A single turn carries every row of the set below to another of its rows. Some are shown first; where does it send the rows asked next?
Kerid: [ 17.2  32.6   5.1 -22.9 -17.0  -8.8  -8.9   2.5   6.0  19.9  -7.8  -2.6
   0.6   3.2  -6.8  11.3  15.4   6.7 -37.5]
zokeb: [ 13.5  -9.9  -8.5  21.7  22.9  17.1 -12.7 -14.3  -3.8 -17.1  14.2  31.8
  13.1  16.2 -18.8   1.2  -9.6  16.7  23.9]
Dafi: [ -6.1  11.2  -1.5 -12.6 -36.5   4.2 -13.0 -16.3  19.3  -4.8 -38.6   8.6
  -4.0 -19.3   2.4  14.0 -11.3  12.4  13.1]
vina: [ 10.7 -20.6  -9.4   6.8  23.9  22.9  -8.7  17.7  13.9 -18.9  14.6 -13.8
  20.0 -14.2  -5.7  10.1   0.3   0.0  36.3]
Zim: [  0.9  18.7  26.1 -25.7   7.9  40.6  -1.2  -3.2 -19.5  -0.3  -4.1  -1.2
 -23.6 -13.8  -5.8   4.4 -14.7  20.6  17.7]
kamuv: [ 13.1 -15.0 -15.1  -3.8  32.5   9.8 -12.3  15.5  22.8 -10.9  13.9  -4.2
  14.6 -27.6  -9.3  -0.1  20.3  -1.2  28.9]
rogu: [ 17.2 -18.2 -21.6  -0.7  27.9  20.8  -9.7 -21.5  -6.7 -11.2  14.9  41.2
  10.2  20.2 -12.6   2.8 -13.7   6.9  13.4]
nonid: [ -8.2 -11.4  -1.0  -4.4  21.6  29.2 -29.5   2.6  18.5  -9.7  -0.3 -18.5
  12.4  -8.5 -16.1   6.9  25.1   4.5  32.1]
fepi: [  5.1  20.2  15.7 -43.6  15.0  32.4  -3.3  -7.9 -13.4   7.2  -5.2   9.7
 -28.9 -22.1  -4.9  -2.9  -1.7  15.4   6.9]
pulig: [ 11.0   5.4 -27.7 -17.8 -43.2  -8.6   6.6   5.1  25.3  10.6   5.4  13.7
  14.5  -0.2  18.9   7.1   5.2   2.0   1.2]
kan: [ -0.7   0.0  -0.4  20.3  22.5  16.0 -22.4 -25.1   1.9  -7.3  15.5  21.0
   2.3  20.2 -20.1  -2.5  11.5  19.4  25.8]
mubam: [ 27.7  18.9   3.2 -20.1 -12.5   4.9   5.0   3.8  -9.4   3.2 -12.6  -0.7
   2.5  -2.7   4.5  21.1 -34.6   3.3 -32.2]
lovo: [ -2.8   5.1 -11.7 -30.2 -31.6   7.2 -10.5 -20.2  16.6  -1.2 -38.2  14.3
  -5.5 -14.2   7.9  16.9 -16.7   4.7   5.3]
Mezu: [ 15.0  22.2  11.3 -10.1 -26.5   9.4  -4.5   5.3  -6.2   9.8  -6.7 -14.6
   6.8  22.3  -0.5  26.7 -13.6   7.8 -29.7]
Gaka: [ 23.8  28.1  15.3   1.4 -16.4  -1.0   1.8   9.9  -7.0  -2.9 -13.4  -8.0
   4.2 -10.3  -2.9  17.2 -27.1  15.0 -21.7]
lim: [ 12.9  -0.6  -8.7  17.2  29.2   4.6 -15.6 -15.2   4.6 -10.3  14.5  37.4
   9.0   0.7 -23.8  -9.3  10.4  18.2  20.2]
Zaged: [ 31.4   5.5  12.1  -5.0 -10.5  13.9   9.3  40.2  -2.6   7.9  20.0  18.1
   5.5  11.2 -22.8  21.7  21.5   4.0  11.0]
raro: [ 16.4 -25.7 -27.8 -25.8  35.7  16.1  -9.3   8.7  18.8  -5.4  13.5   2.9
  13.4 -19.3  -0.3   5.3  10.8 -13.3  19.9]
Mokuf: [ -4.2 -15.5 -12.6 -27.5  29.6  25.2 -29.0  -3.2  21.8  -0.2  -0.5  -8.0
   6.9 -13.0 -12.8   3.0  32.0  -4.3  20.8]
zafa: [ 33.1   5.8   4.2 -17.5  -5.6   7.7   9.4  37.4   1.8  13.6  19.5  24.5
   3.0   5.2 -22.8  17.5  30.1   0.5   4.1]
Bulem: [ 18.1 -10.2 -23.0  -5.6  34.6   8.2 -13.3 -20.6   3.9  -3.7  14.8  46.5
   5.5   5.4 -16.9  -9.2   7.8   7.2  11.0]
Zizor: [ 15.7 -30.1 -21.4 -12.9  27.8  29.2  -6.3  11.4  10.5 -14.3  14.2  -6.0
  17.9  -5.3   2.7  14.5  -9.6 -11.6  27.1]
mevu: [ 12.1  34.9  17.2  -0.8 -24.9  -2.5  -9.3   9.1   2.1  10.0  -8.0 -13.7
   4.7   7.4  -8.3  16.9   5.6  14.8 -26.9]
duse: [ -4.8  10.2  -7.5 -24.7 -31.2   0.9 -13.6 -18.8  22.7  -0.2 -39.1  14.5
  -6.8 -22.6   3.8  11.1  -6.5   8.6   6.9]
vuvon: [  2.0 -12.2  -8.9   6.9  21.7  27.0 -17.0 -29.1  -6.2  -6.0  16.5  22.2
   3.0  34.1 -11.5   7.0  -5.4  12.3  20.0]
Nekik: [ -3.8   5.4  -4.1 -18.6 -36.9  10.7  -9.8 -17.1  15.5  -5.3 -38.7   7.8
  -2.7 -10.4   6.9  19.2 -20.0   8.9  12.1]
lag: [  8.2   6.0 -19.5  -1.3 -48.7  -3.7   7.5   9.6  21.6   3.2   4.3   5.0
  17.6   4.0  17.3  11.1  -2.6   8.6   9.7]
kago: [  1.9  24.7  24.6 -28.2  11.6  29.6  -3.9  -3.1 -13.0   3.6  -4.4   3.0
 -27.2 -25.2  -9.1  -2.9   0.6  21.2  14.5]
tifiv: [ -6.1 -23.3  -5.6 -11.2  19.4  42.9 -24.4  -0.9   8.4 -11.9   0.2 -20.0
  14.2   6.6  -9.3  17.2   4.4  -2.4  30.3]
Gan: [  2.4  -0.2 -11.4  -0.3  29.7   9.7 -22.8 -30.6   8.1   2.0  15.9  32.1
  -3.0  12.9 -18.8  -8.5  24.1  13.9  14.2]
tovep: [  6.1 -11.9 -18.6 -12.7  30.1  21.0 -18.5 -34.2   1.0   1.4  16.2  33.3
  -0.5  26.2 -10.6   1.2   6.5   5.8   9.3]
nupun: [ 33.7  -2.3   6.0 -14.4 -11.8  21.5  14.1  37.8  -8.0   9.1  19.5  18.3
   6.1  19.7 -18.4  27.6  10.0  -2.7   8.0]
peson: [  4.2  14.5  16.1 -41.2  10.8  42.4   1.0  -8.1 -19.5   3.7  -4.3   5.2
 -25.4 -11.6  -0.5   5.1 -16.2  13.1   9.7]
bitu: [ 19.3  19.1  -1.8 -32.4 -18.5   4.5  -4.5  -0.5  -2.4  18.0  -6.9  -3.5
   1.1  17.5   2.2  21.3  -4.0  -0.3 -41.9]
dazo: [  9.2  10.4 -21.7  -6.3 -45.4 -11.5   4.7   8.3  27.0   7.4   4.8   9.8
  15.3  -4.5  15.9   5.6   8.3   8.1   7.0]
Teg: [ 35.9  -2.1  -1.3 -28.3  -5.7  16.1  11.9  34.9  -3.2  15.2  20.7  26.1
   2.7  14.8 -17.3  23.4  18.4  -5.8   1.2]
dos: [  9.8   0.6 -25.2 -12.8 -46.2  -1.1   9.4   5.5  21.6   7.0   6.1   9.5
  15.5   6.2  21.0  12.2  -5.2   2.7   5.0]
ses: [ -2.4 -27.3 -18.8 -34.8  27.3  38.7 -24.8  -5.9  12.3  -3.0  -0.8  -8.5
   9.2   2.9  -5.4  13.0  11.6 -10.7  18.9]
gigis: [ 28.1  24.0  -2.1 -28.8  -4.2  -7.7   1.6   2.0  -1.0   9.3 -13.3   7.5
  -1.3 -16.6   0.3  10.9 -14.9   2.7 -38.8]
Vezoz: [ 24.2  34.0  10.4  -6.9  -9.5 -14.7  -1.1   8.0   2.2   4.1 -13.9   0.6
   0.5 -23.0  -5.9   6.7  -6.7  14.2 -28.3]

tovep moves to lim
Mokuf moves to vina
Now find these:
lovo moves to dazo
mubam moves to Kerid
Teg moves to kago

